Each path is a new rotation, seen through one point. The rows after it are directions, each followed by how far the rotation turns it, in degrees a step (0 if it stays put).
Each turn is a multiple of 5 degrees from 10 to 175, or 0.
Each row of a path follows its step; steps can be skipped.
Path 1:
step 0: [ -4  18  -9  14 -24   3  11  10   6  -2  40  -3  14 -19 -16  -3 -10  -4
   2   1   6   2 -24  -9   6 -16  -5  41  11   6   1 -18 -21 -19   0  -1
  13 -13  -5]
step 1: [ -9  33   6  25  -7  -7 -12   5  25 -14   9  -5  -5 -10 -14  12   6  13
  19 -16  -8  -3  15   7   8  27  -1  10  16  -5  21  18 -19 -21 -24  16
  14   2   8]
step 2: [  6  12  24  12   7  17   3   7   2   9 -27  10   2  -5  -1  18  21   5
 -18   4  -8  -4  15   8  -5   5   1 -18  -7  -5   3  49  -2  15  -7  10
  26  16  20]
step 3: [ 13 -23   6  -3   8 -13   5  -5  -9  26 -25   6 -12  -7  -6   4   0   5
 -24 -16 -13  -8 -17  10  -3   5  -9  -9 -24  22 -22  12  22  16  27 -11
  24  -8 -14]
step 4: [-17 -19 -28 -33   6 -13  -9  -4 -30   2  19   1   8 -10 -11 -10 -14  15
  12  -3 -20 -10 -20  12   6 -17  17   5 -12   7  -7  -7  23  -8  -1  -9
   7 -23  -6]
step 6: [-24   8   7  19 -28  12  13  11  24  12   2   3  -4   0  -7  34  11  -5
 -11  18  19 -16   7  -9  10  -4   9  15  33  -2  15 -10 -23   1   3  10
  10  11  -6]
step 7: [  6  14  24  35 -19 -33  -8  17   7   4 -18  -7   3  -6  -2  18  26  14
   7 -27  14   4 -26   5  -3  -5   0   3  10  -8  -6  12  -2   2   5   4
  17  16   8]
step 8: [ 19   3  -6 -11  16 -10   7  18  -7  -8 -19 -14  19  -3  -3  -2   3   9
  -7 -17  -6  -8 -18  24  -9  19 -19  11 -18 -18  -3  37  25   7 -21  -8
  17  -3  11]
step 9: [  0 -22 -15 -28  18   7  24 -21 -14  -6 -12  20  18   1 -14  -7   3   4
 -13   4 -16   9  15 -12   4  13 -16   1  -8  19  -4  20   9 -17   1  -9
  25 -26 -10]
step 10: [-15 -15 -13 -17  19   0 -10 -20  10  19   7   1  -9  -8 -26   3   0  -7
  -1  17 -17   9   5  -9   9 -19  34  13  11  18   6  -7   7 -13  25  28
   4 -11 -15]
Directions:
[-4  1  9 -5  8  5  4 -6  6  0  3  1 -3 -2  5  1 10  6 -7 -1  3  6 -1  8
  2  3  8 -2 -1 -2  5 -7  0 -4  3 -2  5 12 -3]  85
[ -6   2  -5  -7  -5   1   1  -5   7 -15  -3   7   1  -5   2   2  -2  -3
  -2  -3  -2   1  10   3  -7   2   6   5  -1   2   4   9  -6  -6  -1  -6
  -6  -3   0]  90
[  7  -5  -3   0 -12  -3   1  -7   3   2   0   5  -1   2  -6   8  -5  -6
 -10  -6   3   7   0   3   6  -1   1  -2   2   5  -8  -9  -3  -5  -4  -1
   8  -1  -2]  115
[ -4  -3  -4  -3  12  -5   1 -11  -7   5   2   7  -6  -3   1   7  -8  -1
   0   5   7  -7  -3  -4  -2  -4   1   1  -5   6  -1  -1   5  -7  -1   2
  -7   3   6]  60
[  3  -6   3   3  -1   2  -8  -2  -4  -2  -7  -5   4  -2   7   7   9   8
  -7  -9   4  -6   6   1   4   1  -2   5 -10   1  -9   2   2   5  -3  -1
  -5   1   3]  70
[ 4 -7  1  8 -2 -4  1  3 -3  0 -7 -6 -3  2 -5 -1 -6  2  1  8 -4 -4  0  0
 -4  3  5 -1 -2 -3 -3  5 -9 -9 -2 -8  2 17 -1]  70
Path 2:
step 1: [ 20  -9  24 -37 -21 -15   4  -8 -12 -20  -8  11  -3 -26  -4 -32  18 -11
  12   4  10 -11   3 -26   7   1   9 -30   8  15   2  -8  17  -1   8 -10
  12  -2   6]
step 2: [ -1  -1 -35   1  18 -17 -10 -13  -1  10 -13  20   3  -6  24  12  11   1
  14   6  12 -21  22  -7 -21  36  14 -13 -11  14  18   8  -8  -1  10  11
 -30   1  -2]
step 3: [ -2   0   3  -2   6 -30 -33  14  16  26   6   1  30  -7  10  -1   7 -21
   3  20 -19  -2 -10  12  18 -25 -12  -3 -24   6   9  -7   9  -5  -7  24
  10   5  23]
step 4: [  0  28  -6  16 -20   0  19  -5   6  29 -16 -11  -8  -1 -11  12   6  -8
  23   2  -8   4  14  21 -28 -14  23 -25  14   3 -13 -15  -1 -26 -16  -6
  16  -8  12]
step 5: [ 21   2  24 -25  16  18  -3 -12  -9  11  17  -5   7 -16 -11  -1  30 -26
   4 -15   7   8  11 -23 -10  19 -14 -19   6 -14  -1  13  32 -16  14   4
  15 -12  -1]
step 6: [  7   8 -29   8  11 -17   7  21  -7   8  30  -2 -18 -27  21  -1  35  17
  25   4  10  -4  22   7  -1   6  -1   4  -4  14   2   6   2  24  15 -16
 -21  -4   3]
step 7: [  8 -26   3  -9 -11 -21 -25   4   1  12 -16   5  25 -25  -7   4  20  18
   3   8  18 -16   0  -4  11 -41  -5   7  -7  10  24  -2   4 -27 -13  -8
   8   9  -8]
step 8: [ -1  -9 -19  17  -3  12   1  -9  -7   2  -9 -18  -5   1  20  23 -12 -18
  14 -16   5  14  24  28 -27  -2  -5 -32 -16  14   5  -6   0 -27 -11  11
   1  31  -4]
step 9: [  1  26  14 -21  -2 -13  -8  -3 -10  30   2   5 -10   4   0   5   3 -19
   7 -21  -8   8  -3 -11  15  -4 -40 -12 -20   6 -19  -9  30   8  14  -1
  28  -1 -19]
step 10: [ -9  18 -18  16 -24 -10  -1  -3   2  -1  18   3 -27 -16   3  10  20  11
  30  14  19   9  -9 -13 -24   6 -11 -15  -1 -18  17 -11 -18   3   9 -26
   3 -30  -3]
Directions:
[  9   4   7   0   2   1   0  -8  -2  -3   0  -7   5   8  -2  -9   2   7
   5  -6  -1   8   0   2  -3   7   1  -2   4  11   0 -10   2  -2  -6   3
   3   5  -5]  95
[ 10   0   9   1   3   5   0  -2  -1  -4   0  -1  -4  -8   2  -4   2   0
  -4  -3  15 -11   3   6   0  -1   3   7  -5  -3  -1  -6   4   3  -1  -6
  -8   0   6]  65
[  3   3  -1   6  -3   0   3   8  -2  -2   3  -6  -1  -2   1   2  -5  -2
   5  -7   7  -3  -2 -15  -3   3   4  -4   5  -7  -8  -2  10   9  -1   3
  10  -5  -2]  80
Path 3:
step 0: [-12 -19  40  -5  13  -7 -23 -13   5  38 -21   8  -7   2   1  20  -9   2
   3  -2  16   0  -9  12 -10  -1 -11  22 -18  19  11  -3  -9 -12  23 -19
   0  27   5]
step 1: [ 30  14 -11 -16  15  33  -3   5 -12   8  -9 -24  -2 -17  -3 -14   8 -24
 -18  23 -10 -18  14  15  -6 -23   5   6  34   1  -2  16 -13  -2  -5 -11
 -15  12   5]
step 2: [-10   5  13 -13 -10   9  26   1  13  21  -2  28 -31  -1  -6   1  -8  39
  30  -4   5   1   1   8 -20   7  -3  12   9  17  11  18  -6  -7 -29  15
  -8  13  18]
step 3: [ 24  -9   4  -8  -4  25 -30 -15 -12  31   0  -5 -10 -16  11  -8 -10  -4
 -22   1 -20  38 -22  -7 -11 -24  -7 -13 -15   2   3   8  22 -13   2 -15
  -5 -12   5]
step 4: [ -5  10 -27  17  21  10   8 -10  39  13 -34  15 -10   0   8  -2   3  -3
  19  13  -6  -7  -6  -3 -19   6  13  -5  48   6 -18  -5   0  -7   3  -2
  11  -7  12]
step 6: [ 34  -4  -7 -19  29 -13 -17   2  29   5  -8   5  -2 -12 -26 -11   8 -16
  -3  -6   5   1 -27 -35  -5  -5  -9  -6   3  -4 -33  15   1  14 -23   4
  -2   2   2]
step 7: [ 23   8 -11  16 -19   1   4  -2  12  -9  -2  19 -10  35  19  20  12  26
  -8 -10  -2  11  25   7   7 -13 -11  -3  30 -21  -2 -19  17  -9 -32   6
  -2  -9  -3]
step 8: [ 11  -1  -7  -9  -8 -39 -13 -10   4  17  17   4  13 -32   5 -13  -3   0
  21 -12 -31  35  -2 -11   5  12   8   3 -10  -3 -10 -23   1  18   6  24
  16   0   2]
step 9: [-18 -12  -4   6  16  -7 -18   4   2 -11 -28   1  12  31  -7  -2   7  -2
 -21  16 -18 -20 -23 -19  10   2 -14 -18  19 -26  15 -20  11  21 -17  10
   5 -20  -8]
step 10: [ 11   3 -11   0 -13 -36  -2 -16   3 -17   5   3   1  -2  -3  32  34  12
   0   4   0  -9   6   2  30   8  15  25  -4  19  -9 -15  22  -6   8   5
   9  37  -8]
Directions:
[ -3   4  -1   4   4  11  -7   4   3  -7  -1  -1   5  -4  -4  -8   2  -4
   2   1  -7  -1  -4   1  -1  -5 -13  -6   6  -3  -8   6   0  11   5   2
  -1   4   0]  140
[ -2   3   2   1   1   1  -1   2   0   5   2   1  -6   1   0  11   2  -4
  -7  10  -3  -1  -6   3   4  11   3   6   3   1  -3  -1 -10  14   1  -7
   1  -2  -6]  80
[ -1  -6   5  -2  -1  -4   4  -4  -1   0  -8  -1  14   2  -1  -3  -2  -4
  -3   5   5  -1  -5   2   6   0   2  10   9   4  -2   7   2  -2   2   9
 -10   2  -7]  80
[ 1 -4  2  8 10 -3 -3 -3  2 -6  8 -3  1 10 -3 -2  9  4  1 -3 -5  0  4 -1
 13  0  7  1 -6  0  3  1 -2  6  6  8 -2 -5  5]  20
[ -1   4   1  -3  -3 -10  -2   6   2  -1   2   2   1   0  -2  11  -2  -1
   2   6  -2  -1   4  -8   1  -3   3  -7   1  -9  -8  -5  13   4   2  10
   0  -3  -8]  20
[-17   0  -3   0  -7   0  -5  -8  -3   0   2   0  -1   1   4  -8   4   3
  -1   3  -7   6  -9  -3  -1   5   6  -2   6   0   2   2   8  -5   5  -1
   7  -6   1]  70
Path 4:
step 0: [  7  -5   2 -23  37  17  15  11  12   5  12 -18 -16  18  -3   3   3 -19
 -16  -4  -9  20  25 -29  -8   6 -15  11  -9 -13  14  29  -8   3  10  -9
  17 -12  19]
step 2: [  5  -5  -7  22 -17  -7  21  -6  21  -6 -19 -10 -21 -11 -19   3   0  14
 -31 -39  25  20 -11   0   9   8  22  13   3  10  15 -11   2   1 -10 -18
 -14  15   1]
step 3: [ 15 -16 -34 -26   2   8  -2  10  22  -5  10   2  35 -23   8 -24 -12 -12
   4   8  -8  20  -4 -13 -17 -20  12  -9 -16   0  24 -15  -5  10 -13   8
  -1 -11  11]
step 4: [ -8  18  19   2  -5   2  -7  21  11 -21  15  10 -15  11  28 -34  -9  18
  28 -11   4  -3  25  14  25  -5   1   9 -12  24   2   6   0  -6   4  11
  26  17   7]
step 5: [ 16 -11  10  13   7 -19  -6 -26  20   5  -7 -19  15  12  -9  15   3 -21
 -16  -1   1  -2  24 -20   2  34  -8  20   0  11  27  26   0  14  21   1
  20   8   4]
step 6: [ -7 -38  -5   5  22 -15  35  12  -9  -4  13  -1 -10   9  -9 -12  22 -19
 -16  18 -16  13  -9 -16   8 -29 -11  -6 -13  -7 -13  -2  12  -6 -24  -7
  16  13   0]
step 7: [  1 -12  11  -5 -20  25  11  21  16   4   3   3 -19 -11 -19 -14  -2  16
   6 -23  27 -24 -18 -31  23   2  28  -7  -1   3  16  15  -2 -11   6 -16
 -19   7   3]
step 8: [ 13  -7   4  -6   6  11   7   4  17  10 -13  -6  37 -30   7   6   8  10
  -6 -22 -13  26   9  21 -23   3   9  17  -7  24  22 -17   0  -6 -14 -16
   6   1  31]
step 9: [ -7   2 -18   2  -2 -11   5  24  36 -23  -2  -6 -14   8  27 -22 -14 -23
  10   0  23  16  15   1   3  -8 -32 -10 -17  18  -4  -2   7  10  -9  29
  -5  -4   1]
step 10: [ 13  -5   6  27  -6  -5   3 -14   1 -19  15  -6  16  16 -14 -26  -7  16
   3   5 -15  -2 -12 -10  32  16   2  12   4   5  39   5  -2   6  29  10
  29   6 -15]
Directions:
[-1  3 -6 -1 -2 -2  4 -7  2  4 -5 -8  0 -1  1  6 -2  8  0 -6 -7  5  3 -7
 -4  5  4  2  7 -7 11  1  7  0  7 -7  8 -6  1]  135
[ -8   1   4  -3  -4   2   1   2   1  -2   4  -3  -3  -2  -1 -10  -7   1
   6   2  -6  -3 -11  -2   4  -2  -2 -10  -2   0  -2   3  -7 -10  10  -3
   8  -8   1]  120
[-13  -1   3   1   0  -1   6   1   2  -4  -6   3  -4   2  15  -7   1   3
  -3  -2  -1   1   0   1  -3   1   1   8   1  -5 -12  -7   0   2  -1  -9
   3   8  -2]  155
[-5 -5  5  0  8  1 -6  6  4 11  1  4 -9  0 -2  0  4 -7  0  3 -4 -6 -3 -5
 -4  4 -2  1 15  1  5 -2  4 -8 -4  0  2  4  5]  55
[  4   4  -5  -8   9  -2   4  -6  -5  -3  -2   5  -5  -7  -2  -5  -2  -5
   1   2   0   4   0  -7  -5   4 -13  -8  -4   1  -1  -3   1   7  -7  -7
   2  -1   6]  125
[ 5 -9  1 -7  1 -7 -2 -8  1 -3  3 12 -3 11 -1 -1 -5  0  7 -4 -1  2  5  2
 -1  1 -3  4  0 -3 -1 -6  1 -1 12 10  4  2  3]  65
[  0  -4   8   2   6  -3  -5  -5  -5   5   7  -1  -3   6   1   2  10  -1
   3   1   1   7  -5 -10   3   6   4   3 -11  -2  -7   8   7  -1   0  -5
   0  -6  -3]  65
Path 5:
step 0: [  9  19  -2  17  17 -18  14   0 -22   4  -7   8  33 -12 -21  -6 -13  -1
 -10  -1   5   6  42  18  18   1  19  -7   7 -12 -12 -18   9  12 -24  24
  30   3 -15]
step 1: [ 21  12 -15  -7  -9   3  30 -18  13  18 -25  -2  -4   4  24 -15   1 -15
 -21 -12  -4  -1   1  37 -20   9  -1 -31  -2 -30   7  -5 -10  14  13   5
   7  24 -13]
step 2: [ 13 -16   8  21  -8  20  13  13 -27  24 -27  10  19  10  16  10  -5  27
 -21  12  27 -17   6 -14   8  18 -18   1  -1  -4 -26 -13 -28  10  12   4
   4  15  -8]
step 4: [ -2  26  -3   3  10 -10  26   2 -15  -1 -27   7   9 -30   9  -8   4 -15
 -24   7  13 -24  16   7 -21  -9  -1  36  29  17   3  -3   7  -2  10   7
  36  13   5]
step 5: [-26  13  -8  26 -20  -4  35  25   4  18  -3  -5   5 -14   4  -4   9  18
 -15 -23   7   8   6   2 -10   8  -2 -25  -3 -11  14  15   4 -19   4   8
  17  17 -46]
step 6: [ 17   7  -9  -7 -12  12  -1  -1 -20  28 -17  12  24 -18  24  22  25   4
  12  30  25  18   8   1 -12 -17  -7  -6 -24 -20 -14   5   6   8 -14  -9
  27  16  -8]
step 7: [ 20  36  14   5  16   8  -8  -9  10  25  -4  -2 -10  -8  15  -1  -7  17
 -30  -6   5  17  10 -15   7  24  21  -9  32 -17 -14  -5 -13  -1 -20 -14
  36  -6  -9]
step 8: [ -8  -8   1  22  10 -23  32 -30 -13  26 -28   2  17 -16  -2   6 -11  -6
 -14  10  -5  -8  37  30   5  -5  12 -12  -4 -12   0 -16  -8  -9  16  -5
  22 -18   6]
step 9: [ 21   8 -13   9  15   0  25  19  -9  -3 -12 -16   6  10  47   8 -18   7
 -31 -18   2  -9  10  13 -21   7  -6   1 -20 -29   4   2  -8 -15  -6  14
  -2  28  -5]
step 10: [ 15   2  -8  28 -21   4  36 -15 -17  31  -8  11  13   3  -6   5  17  28
 -21   0  29 -22 -23  -4   7  -6 -16   5  12 -14 -19   4  13   8 -21 -10
   2  10  13]
Directions:
[ 1  7  4  6 -3  1  1 -7 -1 -7  3  7 -9 -9  4 -5  5 -4  1  3  2 -7 -9  2
  2 -4  2  2  4 -7 -3 -6 -9 -4 -2  3 -5 -4 -7]  120
[ 2  4 -2 -1 12 12 -2 -3 -9  4 -1 -1 -5  6  1 -4  9  5  4 -4  2  3  0 -4
 10 -6  5  6  3 -1 -5  0  8  2 -1 -4  1 -8  1]  95
[-11   4   7  -5  -2   2  -3   7  -3   4  -1   1  -8 -12   1   1   5   0
   4   5   3   5  -2  -3  -6   3  -4   5   0  10   3   8   2  -1   7  -2
   6   0  -8]  40
[-4 -6 -9  5  6 10  2  6  1 -3  4 -5  2 -4  1  9 -3 -5 -7  3  4  3 -5 -1
 -2 11  7  5 10  4 -3 -5 -3  4 -6  1 -3  0 -4]  145
[ 5  2 -6 -2  5 -7  6  7  3  8 -9  4 -6 -1 -3  9  0 -4  2  1  6  3 -4 -3
 10 -1  3 -1  3 -4  1  9 -6 -3  3 12  2  1  4]  0
[  5   4  -5  10  -3   2   4   2  -5  -3   0  -3  -2   4   4   2   6   3
   8  10  -5  -4  -5 -11   1  10  -2  -4 -11  -1   3   5  -4   6  -2  -4
   1   3   3]  95
[ -1   2  11   0   1 -10   5  -1   7  -2   3  -3  -2   3   4   5  -2  -1
   5   0   4   2  -1  -5   7   1   4   6   1   3   6 -15   3   6   1  -2
  12  -4   3]  90
Path 6:
step 1: [ -6 -39  21  -8  -3  -2   1  20  14 -15  17  -5   9 -20  -7  -4  19  -8
   1   3 -16  19 -23 -24  13   9 -17   2   0 -19 -27  -9 -18   4  29  -2
 -18  12 -20]
step 2: [ 16  12   1 -16 -27  -5  -3  33   0  -4   1 -16   8  -2   2 -11 -41 -10
  -2  28   5   3 -28 -19  -1  -3 -20 -18  -2  -1 -22 -11 -34  -3   4  -1
  10  -9 -17]
step 3: [  6 -10 -29  10 -15  -4  -2  26  19  -7 -17 -31 -36 -19 -12   6  24  -4
   0   2   5   7 -39  -3   3  22 -13  -2 -13   2  -6 -21  -9  15   2  10
   8 -15  -9]
step 4: [ 11 -31   8  10  -9  18   0  19   1  12 -24 -11 -13  -3  14  11 -23   1
  28 -14  17   0 -21   0 -13 -10 -22   4  -3  17  10  10 -19  -7   8   7
  47  -9  -7]
step 5: [ 20 -21   8   5  37 -10  -8  35  11 -14  12 -27  -7  -5 -13  18  16  -9
  34 -22  -1  -9   1  18   3 -10  -3 -18 -19  18 -15   1  -4  -7   6  17
   6 -11   4]
step 6: [ -1  11   9   6   9  31   5  12 -13 -10  14  -7   1 -26  12  19   1 -14
  38  -3  10  -1   0 -13 -14 -11 -17 -26  29  -4 -29  26  -2  -6 -19   3
  12 -18  -9]
step 7: [-18 -12  26  -2   5 -19   7   2   2 -27  -7 -31 -10 -27   5 -10   1 -27
   4 -11 -15  -6 -30  20 -10 -14 -12 -10  14  -8 -31   0  26 -10 -12   0
 -14  -5   4]
step 8: [-13  15  18   4   5  -1 -18  -1  -6   9  18  -1  -2  -1  18   8 -13 -39
   5   0  -7   6 -48   9  16   8  -2   3  41   6 -19   0 -14   2   7   2
  23  12 -15]
step 9: [ -4   3  13   2  -8  -2 -17  16  22   0 -14  -9  -6   7  28   1  -4 -31
 -19 -12  10   8 -12  13   5   3  16  -8  -3  21 -44 -26   0  23  10   7
  -1 -30  19]
step 10: [ -5  -7   8   0  16  18  -7  17  13 -10  -3  -5 -20 -19  42 -12   1   8
  19   3  28  35  -4  -1  10   4  15  18  11  -3 -15  -5 -12  32  17   1
  18  14 -16]
Directions:
[ -4  -2  -1  -4   1   1   0   3 -10   4  -3  11   3  -1   4  -3  -8   1
  -3   1  12  -6  -2   3  -5  -3   0   1  -3   3  -7  -5  -8 -11 -11   0
   2  -2   0]  170
[-4  8  3 13  3 -6  8 -6  4 -6  6  6  4 -4  3  2  2 -4  5 -4  1 -7 -4  9
 -9 -3  3 -3  5  2  1  4  1  0  1  7  4 -3  6]  35
[ -3   2  -1   6   0   2  -4  -1   1   1  -6   0   6   0   6  -4  -2   0
  -3   4  -2  14   0   8  -2   4  -1  -6   2  -9   4 -11 -11  -3   7   7
  -7  -2  -1]  45
[  3   8   1 -11   3   0   1   3   6 -10  -1  -2  -1   6   1 -10  -2  -7
   6   0   7  -2  -1   8   0  -8   0  -1  -4   0  10  -2   2  -2   4  -4
   0   8  -8]  135
[  4   5  -2   4  -2   2   0   7   8   5  -6   0  -4  -3   4 -11  -1   3
   2   1  -5  -4   3  -3  -6  10   5   7  -3  12   1  -7  -1   3   1   7
   8   5   1]  55
[ -1  -4  -3   9   4   2  -2   2  -4   7  -5  -1   1   6   8   2   4  -5
  -2  -5  12   2   2   1   3   2   3  -6 -12   2   0   6   2   3  10  -3
   6   7   6]  70
[  6  -1   2  -3 -15  14  -2  -5  -2   2   0   7   7  -1   2  -3  -4  -8
   3 -10  -2  -3   1  -4  -4  -2  -7  -4   1   2   3  -1   3   4   5   1
   0  -4   3]  155
